(in the rows, 128 means zero)
runs of hidden systems
run 1, B (10 x 18)
122; 141; 128; 123; 144; 139; 127; 132; 117; 109; 128; 162; 135; 144; 111; 114; 110; 129
142; 153; 127; 143; 128; 143; 115; 141; 119; 122; 134; 140; 111; 146; 150; 146; 123; 129
143; 146; 126; 136; 123; 127; 146; 131; 120; 140; 137; 109; 129; 122; 143; 137; 132; 89
106; 110; 137; 140; 135; 121; 142; 137; 138; 141; 114; 108; 121; 115; 132; 130; 151; 109
116; 100; 124; 113; 115; 111; 124; 110; 129; 151; 107; 124; 131; 125; 121; 125; 139; 145
122; 119; 126; 106; 133; 117; 107; 115; 121; 120; 129; 139; 129; 134; 106; 97; 116; 142
146; 140; 129; 114; 132; 141; 111; 136; 127; 98; 144; 137; 113; 145; 129; 123; 120; 152
148; 169; 126; 124; 126; 139; 140; 135; 134; 115; 148; 121; 131; 125; 137; 147; 120; 123
117; 135; 136; 156; 132; 136; 144; 139; 147; 130; 138; 119; 144; 106; 141; 151; 132; 108
118; 96; 127; 150; 119; 131; 144; 126; 131; 156; 108; 129; 153; 117; 127; 141; 141; 124
run 2, E (10 x 18)
109; 120; 153; 165; 139; 135; 127; 141; 140; 132; 125; 128; 156; 134; 125; 129; 145; 94
143; 126; 105; 117; 124; 130; 134; 144; 116; 155; 92; 127; 155; 144; 126; 105; 137; 127
116; 129; 125; 111; 147; 121; 142; 132; 119; 137; 120; 139; 78; 132; 132; 107; 140; 103
139; 132; 132; 124; 122; 120; 149; 117; 128; 144; 147; 104; 122; 98; 89; 112; 119; 122
137; 131; 119; 92; 122; 121; 127; 120; 120; 101; 130; 103; 113; 130; 129; 135; 121; 163
116; 121; 157; 126; 125; 129; 127; 109; 158; 107; 152; 139; 117; 123; 132; 159; 140; 136
137; 118; 128; 146; 110; 134; 100; 122; 143; 136; 134; 141; 165; 126; 124; 134; 121; 160
113; 138; 109; 137; 133; 128; 102; 140; 129; 128; 112; 152; 128; 135; 171; 135; 122; 129
122; 140; 129; 159; 135; 135; 138; 129; 114; 143; 130; 151; 139; 125; 129; 130; 117; 87
148; 136; 115; 134; 135; 133; 128; 149; 96; 129; 116; 104; 141; 143; 122; 102; 121; 111
run 3, W (10 x 18)
161; 111; 128; 152; 113; 133; 116; 127; 107; 159; 137; 123; 134; 128; 94; 100; 120; 133
110; 123; 127; 103; 140; 121; 122; 117; 155; 126; 142; 174; 131; 112; 122; 97; 123; 125
121; 171; 124; 104; 133; 124; 159; 128; 133; 115; 126; 108; 154; 119; 112; 142; 116; 123
111; 142; 119; 168; 127; 126; 100; 133; 109; 129; 118; 129; 146; 129; 151; 152; 105; 124
131; 102; 134; 126; 126; 137; 141; 124; 132; 116; 130; 140; 110; 140; 173; 156; 155; 109
141; 97; 145; 128; 121; 133; 144; 123; 102; 130; 118; 99; 105; 146; 96; 127; 144; 138
127; 128; 125; 128; 128; 118; 106; 130; 136; 166; 126; 147; 97; 120; 106; 90; 129; 141
143; 159; 108; 88; 139; 127; 140; 136; 143; 120; 144; 134; 136; 112; 129; 94; 118; 118
106; 149; 119; 139; 140; 124; 113; 142; 130; 99; 123; 103; 173; 115; 129; 131; 103; 135
121; 130; 130; 150; 117; 137; 114; 132; 150; 125; 124; 139; 144; 133; 172; 174; 138; 137
run 4, H (10 x 18)
128; 130; 108; 124; 133; 132; 118; 147; 84; 115; 92; 114; 93; 164; 149; 136; 125; 148
127; 134; 150; 164; 129; 139; 121; 144; 158; 164; 128; 153; 130; 136; 138; 131; 159; 98
146; 121; 115; 120; 124; 131; 154; 146; 136; 123; 124; 72; 162; 105; 121; 126; 135; 136
106; 125; 104; 142; 124; 104; 88; 116; 120; 145; 126; 137; 128; 103; 139; 117; 96; 144
117; 135; 139; 95; 135; 121; 151; 105; 152; 109; 152; 154; 136; 116; 132; 130; 131; 102
143; 127; 130; 110; 130; 124; 117; 122; 93; 96; 132; 105; 97; 157; 131; 125; 123; 131
132; 117; 151; 143; 125; 141; 110; 134; 143; 147; 124; 162; 111; 156; 118; 125; 153; 139
143; 130; 130; 141; 125; 155; 159; 151; 141; 118; 127; 108; 150; 124; 124; 155; 139; 146
126; 143; 111; 158; 120; 122; 111; 128; 106; 152; 121; 119; 147; 114; 118; 130; 98; 134
112; 131; 115; 108; 139; 123; 152; 120; 139; 138; 128; 158; 148; 105; 122; 108; 118; 107
run 5, W (10 x 18)
104; 80; 100; 154; 143; 144; 153; 149; 120; 149; 100; 153; 127; 101; 141; 120; 128; 133
130; 126; 118; 88; 129; 131; 143; 123; 124; 100; 133; 129; 75; 124; 135; 140; 122; 170
143; 138; 127; 135; 117; 103; 100; 125; 124; 142; 143; 64; 116; 109; 120; 112; 123; 127
140; 116; 114; 115; 120; 121; 90; 129; 146; 140; 119; 150; 167; 141; 154; 98; 136; 130
131; 148; 157; 113; 142; 146; 139; 139; 152; 86; 144; 133; 144; 150; 114; 133; 143; 129
122; 132; 138; 176; 121; 140; 142; 136; 131; 152; 127; 120; 151; 109; 102; 150; 121; 131
130; 111; 117; 128; 117; 135; 136; 103; 121; 134; 139; 181; 117; 120; 147; 146; 114; 131
117; 126; 141; 105; 131; 110; 151; 101; 110; 110; 135; 104; 105; 126; 115; 137; 128; 104
111; 135; 115; 133; 124; 106; 112; 129; 109; 165; 91; 114; 128; 136; 124; 114; 127; 124
137; 145; 115; 109; 145; 137; 119; 152; 129; 117; 125; 150; 105; 147; 159; 109; 135; 118
run 6, P (10 x 18)
110; 158; 117; 126; 126; 115; 146; 108; 107; 153; 109; 149; 155; 126; 112; 133; 106; 100
105; 168; 102; 139; 149; 128; 132; 149; 111; 120; 115; 133; 123; 120; 160; 137; 104; 103
129; 129; 108; 149; 135; 137; 142; 163; 129; 145; 118; 104; 89; 106; 163; 138; 141; 122
138; 112; 133; 111; 127; 135; 138; 147; 134; 117; 116; 90; 86; 138; 129; 134; 158; 164
137; 120; 155; 114; 118; 119; 94; 122; 152; 122; 141; 106; 121; 137; 94; 108; 142; 168
142; 137; 146; 96; 114; 110; 120; 94; 154; 136; 155; 142; 158; 127; 96; 106; 131; 118
121; 144; 129; 119; 134; 129; 135; 110; 142; 107; 148; 165; 183; 122; 142; 133; 114; 92
126; 117; 112; 167; 131; 150; 146; 130; 118; 122; 142; 162; 143; 108; 169; 160; 109; 102
128; 86; 114; 155; 134; 150; 151; 141; 83; 124; 108; 134; 91; 136; 152; 152; 127; 129
121; 102; 131; 146; 130; 128; 111; 144; 89; 136; 87; 96; 99; 158; 106; 120; 134; 161
run 7, P (10 x 18)
125; 126; 109; 127; 107; 110; 148; 131; 107; 156; 79; 64; 148; 128; 143; 158; 140; 131
111; 176; 134; 112; 128; 121; 95; 136; 145; 129; 115; 136; 76; 153; 135; 147; 132; 169
158; 150; 147; 124; 141; 137; 126; 154; 153; 136; 160; 109; 105; 121; 100; 83; 147; 109
150; 114; 111; 82; 117; 123; 140; 122; 160; 112; 138; 112; 176; 110; 142; 114; 137; 138
99; 114; 149; 137; 127; 134; 126; 107; 168; 111; 149; 169; 141; 110; 134; 160; 128; 144
150; 107; 143; 151; 124; 143; 145; 108; 95; 110; 164; 139; 118; 129; 119; 144; 114; 100
134; 87; 113; 136; 123; 125; 107; 120; 87; 126; 105; 135; 148; 156; 152; 119; 124; 118
108; 136; 130; 152; 125; 131; 129; 134; 113; 168; 83; 145; 131; 150; 105; 137; 133; 137
128; 179; 109; 117; 140; 126; 136; 145; 102; 135; 114; 119; 110; 131; 103; 112; 102; 134
111; 146; 104; 116; 145; 110; 118; 151; 148; 137; 122; 105; 120; 98; 149; 97; 127; 117
run 8, H (10 x 18)
104; 148; 144; 147; 143; 135; 161; 153; 143; 181; 90; 145; 131; 139; 97; 117; 161; 91
138; 127; 79; 115; 131; 129; 161; 167; 124; 145; 93; 79; 141; 105; 168; 122; 139; 121
102; 112; 119; 156; 131; 93; 88; 120; 141; 157; 141; 112; 118; 84; 162; 110; 122; 93
118; 110; 140; 70; 119; 94; 129; 89; 168; 110; 148; 109; 144; 108; 136; 122; 147; 120
132; 107; 132; 111; 123; 118; 75; 107; 114; 75; 145; 126; 114; 154; 157; 135; 116; 158
137; 143; 177; 139; 125; 147; 101; 120; 153; 107; 158; 165; 130; 166; 100; 137; 141; 141
168; 145; 128; 130; 121; 167; 150; 151; 114; 111; 128; 125; 149; 150; 91; 138; 119; 173
127; 146; 111; 175; 133; 154; 139; 149; 100; 160; 116; 162; 122; 117; 100; 128; 95; 141
116; 149; 112; 122; 138; 131; 197; 134; 121; 161; 111; 136; 128; 99; 109; 129; 125; 93
115; 114; 95; 117; 135; 106; 146; 130; 90; 149; 96; 101; 102; 119; 158; 117; 127; 92
run 9, E (10 x 18)
153; 124; 152; 115; 113; 127; 142; 101; 132; 127; 163; 130; 94; 132; 131; 146; 144; 108
132; 91; 129; 132; 126; 127; 110; 124; 137; 108; 146; 113; 152; 107; 116; 113; 118; 156
103; 150; 122; 120; 133; 130; 120; 141; 151; 119; 107; 135; 133; 130; 147; 152; 131; 155
137; 132; 139; 150; 113; 135; 124; 110; 125; 152; 136; 166; 126; 140; 132; 148; 128; 115
136; 120; 113; 147; 132; 123; 97; 138; 109; 131; 130; 120; 143; 126; 141; 101; 112; 116
110; 146; 116; 119; 149; 129; 155; 145; 123; 117; 113; 124; 136; 124; 142; 130; 125; 102
146; 131; 145; 129; 127; 142; 152; 129; 114; 132; 128; 128; 122; 148; 95; 125; 138; 119
146; 110; 127; 114; 123; 125; 122; 137; 136; 133; 129; 98; 114; 127; 132; 108; 149; 137
104; 110; 126; 109; 130; 121; 149; 115; 144; 131; 122; 135; 117; 105; 125; 135; 132; 141
122; 143; 138; 131; 118; 118; 108; 108; 129; 139; 132; 136; 120; 129; 102; 135; 115; 152
run 10, Q (10 x 18)
147; 137; 110; 140; 131; 142; 139; 152; 125; 129; 135; 118; 123; 119; 164; 135; 130; 110
128; 99; 149; 139; 120; 133; 116; 110; 139; 117; 147; 150; 138; 132; 129; 140; 135; 131
101; 127; 128; 139; 131; 112; 111; 131; 117; 136; 102; 105; 129; 132; 117; 125; 124; 137
153; 122; 116; 114; 128; 136; 150; 136; 113; 131; 120; 121; 148; 137; 128; 112; 133; 112
126; 140; 144; 117; 129; 129; 138; 110; 125; 123; 145; 149; 110; 130; 102; 130; 121; 126
113; 150; 111; 130; 137; 123; 122; 142; 143; 144; 125; 133; 119; 105; 140; 119; 120; 126
135; 108; 120; 117; 127; 140; 135; 132; 140; 110; 131; 137; 133; 127; 159; 140; 139; 136
122; 120; 150; 143; 119; 120; 115; 115; 125; 128; 129; 108; 114; 137; 126; 149; 139; 128
141; 123; 118; 135; 119; 119; 108; 130; 117; 149; 115; 116; 151; 133; 124; 107; 126; 126
138; 130; 131; 107; 135; 136; 141; 128; 118; 106; 132; 130; 136; 140; 102; 114; 123; 136
run 11, J (10 x 18)
102; 142; 128; 117; 140; 106; 105; 133; 105; 119; 100; 99; 102; 153; 144; 124; 131; 118
150; 130; 131; 108; 126; 130; 125; 144; 170; 129; 143; 113; 119; 124; 158; 119; 164; 121
141; 115; 141; 121; 126; 146; 136; 122; 129; 81; 150; 120; 134; 131; 122; 152; 123; 160
112; 162; 128; 153; 124; 128; 104; 129; 144; 134; 134; 139; 145; 112; 122; 146; 104; 151
130; 112; 130; 126; 120; 125; 121; 107; 134; 147; 129; 172; 162; 132; 116; 113; 125; 118
108; 118; 133; 135; 151; 125; 131; 135; 99; 125; 114; 124; 126; 135; 99; 95; 119; 107
140; 156; 114; 116; 139; 134; 153; 155; 124; 148; 116; 123; 103; 131; 133; 113; 141; 105
150; 113; 127; 123; 125; 142; 142; 129; 113; 115; 139; 130; 89; 138; 159; 148; 139; 123
131; 123; 129; 158; 114; 127; 120; 127; 131; 131; 141; 95; 121; 105; 144; 160; 123; 142
129; 118; 118; 119; 103; 117; 121; 107; 142; 144; 115; 127; 166; 119; 133; 147; 126; 156
run 12, B (10 x 18)
101; 140; 101; 121; 152; 133; 121; 142; 124; 90; 116; 162; 170; 131; 173; 127; 105; 109
154; 143; 160; 163; 113; 147; 108; 139; 142; 153; 128; 148; 144; 174; 130; 141; 161; 109
135; 141; 107; 160; 128; 127; 140; 151; 91; 165; 110; 84; 117; 109; 108; 117; 111; 121
122; 93; 110; 104; 141; 122; 139; 132; 147; 144; 128; 150; 92; 103; 161; 99; 148; 111
124; 117; 167; 109; 112; 114; 130; 86; 120; 127; 133; 126; 97; 152; 89; 145; 142; 137
106; 141; 105; 110; 139; 109; 107; 125; 104; 86; 121; 99; 137; 124; 142; 126; 94; 143
149; 136; 136; 108; 127; 136; 110; 137; 171; 111; 146; 141; 158; 143; 159; 120; 154; 121
139; 152; 149; 159; 118; 143; 138; 141; 135; 141; 132; 99; 145; 125; 81; 142; 128; 147
118; 113; 88; 142; 136; 138; 142; 147; 131; 141; 123; 140; 137; 80; 148; 121; 106; 142
136; 100; 146; 129; 122; 141; 145; 107; 134; 142; 140; 184; 123; 139; 117; 128; 143; 113
run 13, Q (10 x 18)
204; 144; 117; 99; 99; 153; 142; 132; 100; 137; 127; 124; 126; 169; 100; 123; 129; 166
150; 166; 143; 153; 140; 146; 116; 143; 127; 112; 184; 127; 98; 108; 84; 104; 97; 134
103; 146; 105; 154; 142; 142; 133; 150; 166; 120; 141; 146; 177; 74; 140; 134; 96; 142
91; 101; 124; 150; 145; 144; 145; 134; 111; 85; 109; 147; 138; 138; 173; 177; 125; 119
106; 90; 161; 161; 126; 118; 130; 119; 120; 159; 102; 121; 124; 154; 132; 140; 170; 81
135; 90; 118; 103; 112; 108; 125; 105; 103; 176; 92; 136; 128; 144; 96; 90; 139; 141
149; 143; 118; 70; 135; 118; 155; 123; 112; 120; 140; 103; 89; 120; 91; 87; 121; 131
150; 186; 117; 99; 120; 122; 143; 116; 162; 133; 174; 133; 118; 88; 135; 135; 112; 119
118; 154; 116; 130; 129; 130; 86; 133; 158; 98; 149; 159; 125; 122; 188; 154; 114; 149
117; 111; 153; 164; 129; 143; 97; 156; 154; 104; 115; 102; 144; 153; 165; 162; 162; 142
run 14, J (10 x 18)
128; 157; 146; 106; 119; 108; 91; 108; 133; 76; 146; 85; 140; 146; 141; 156; 119; 144
114; 141; 128; 129; 136; 135; 97; 141; 190; 105; 147; 153; 178; 108; 150; 125; 127; 149
125; 120; 165; 142; 132; 150; 129; 118; 135; 109; 141; 170; 171; 151; 69; 122; 124; 138
128; 168; 114; 151; 150; 134; 110; 149; 96; 141; 126; 153; 134; 131; 93; 82; 88; 114
140; 112; 110; 132; 143; 149; 169; 146; 114; 164; 122; 178; 98; 120; 131; 99; 137; 91
145; 110; 131; 149; 126; 135; 165; 127; 72; 137; 124; 96; 72; 135; 127; 147; 132; 98
144; 135; 90; 132; 106; 116; 129; 136; 119; 157; 113; 81; 107; 106; 185; 159; 131; 132
121; 78; 133; 110; 100; 113; 121; 99; 153; 129; 113; 114; 131; 127; 160; 168; 159; 165
103; 135; 153; 109; 116; 92; 84; 103; 151; 109; 128; 80; 153; 129; 104; 132; 128; 162
109; 159; 127; 76; 142; 115; 110; 127; 178; 105; 135; 150; 171; 124; 121; 94; 126; 140

runs to name
run 15 (2 x 18)
151; 120; 122; 142; 112; 109; 117; 95; 90; 153; 151; 130; 117; 122; 144; 121; 113; 76
103; 78; 151; 101; 140; 120; 145; 115; 138; 115; 118; 126; 126; 133; 105; 105; 157; 123
 => H
run 16 (2 x 18)
89; 128; 114; 97; 126; 89; 109; 77; 102; 109; 113; 155; 156; 133; 142; 133; 93; 115
96; 174; 144; 116; 137; 110; 132; 129; 124; 122; 97; 105; 114; 164; 153; 159; 151; 87
 => W
run 17 (2 x 18)
109; 110; 119; 135; 115; 130; 163; 107; 96; 149; 100; 141; 122; 121; 93; 158; 110; 158
103; 119; 105; 116; 144; 114; 108; 113; 105; 116; 122; 177; 129; 133; 154; 105; 102; 104
 => B
run 18 (2 x 18)
168; 111; 118; 144; 119; 117; 99; 134; 125; 145; 158; 89; 128; 107; 146; 93; 128; 104
137; 103; 138; 103; 139; 144; 174; 147; 145; 119; 127; 106; 108; 121; 103; 113; 159; 137
 => B
run 19 (2 x 18)
76; 90; 112; 124; 141; 112; 127; 112; 100; 93; 93; 124; 161; 128; 141; 143; 108; 137
104; 163; 155; 130; 133; 112; 108; 144; 165; 160; 102; 110; 132; 150; 115; 122; 166; 115
 => J
run 20 (2 x 18)
117; 161; 120; 118; 126; 131; 130; 150; 163; 183; 88; 161; 127; 139; 126; 120; 155; 144
130; 175; 124; 114; 154; 152; 168; 161; 141; 104; 143; 122; 118; 107; 96; 119; 113; 139
 => P
run 21 (2 x 18)
116; 126; 145; 117; 134; 115; 114; 119; 132; 144; 120; 142; 124; 142; 98; 96; 138; 118
132; 161; 124; 119; 126; 123; 139; 127; 129; 128; 128; 118; 171; 126; 110; 123; 118; 112
 => P
run 22 (2 x 18)
147; 118; 118; 91; 127; 127; 161; 127; 126; 130; 125; 110; 117; 124; 124; 116; 142; 125
117; 103; 126; 147; 127; 125; 109; 128; 116; 133; 120; 128; 96; 129; 148; 135; 131; 135
 => H
run 23 (2 x 18)
110; 145; 130; 137; 137; 116; 160; 136; 134; 177; 117; 116; 117; 102; 103; 109; 140; 86
126; 139; 80; 110; 139; 135; 135; 141; 97; 125; 103; 161; 137; 129; 142; 111; 95; 141
 => W
run 24 (2 x 18)
150; 136; 138; 134; 119; 123; 117; 128; 128; 123; 153; 86; 101; 121; 137; 136; 134; 122
145; 132; 124; 134; 110; 122; 97; 117; 137; 131; 143; 126; 169; 124; 129; 125; 115; 138
 => Q
run 25 (2 x 18)
96; 85; 115; 147; 154; 153; 155; 148; 142; 103; 125; 170; 140; 104; 173; 142; 132; 114
140; 141; 170; 176; 109; 141; 133; 129; 112; 147; 118; 97; 139; 162; 90; 164; 144; 122
 => J
run 26 (2 x 18)
141; 159; 126; 69; 100; 94; 90; 95; 139; 140; 111; 125; 146; 162; 130; 122; 135; 150
128; 128; 132; 100; 139; 126; 116; 105; 153; 102; 174; 190; 111; 117; 153; 112; 118; 109
 => E
run 27 (2 x 18)
145; 100; 135; 151; 118; 116; 84; 124; 94; 115; 134; 77; 118; 144; 142; 125; 126; 128
128; 124; 103; 111; 121; 126; 135; 150; 169; 150; 114; 104; 144; 91; 134; 120; 137; 169
 => J
run 28 (2 x 18)
113; 102; 109; 125; 114; 101; 148; 111; 118; 186; 103; 113; 95; 97; 131; 127; 137; 120
95; 136; 128; 103; 126; 84; 117; 82; 97; 133; 122; 115; 111; 120; 94; 118; 96; 124
 => E
run 29 (2 x 18)
108; 133; 124; 129; 145; 114; 90; 128; 117; 102; 130; 140; 129; 137; 154; 112; 112; 110
122; 129; 132; 119; 133; 133; 147; 147; 147; 123; 109; 103; 138; 135; 149; 142; 161; 117
 => W
run 30 (2 x 18)
113; 131; 111; 120; 138; 130; 109; 147; 148; 145; 104; 164; 127; 133; 145; 107; 135; 145
160; 135; 140; 136; 107; 129; 110; 109; 116; 148; 151; 139; 109; 138; 105; 122; 122; 131
 => B
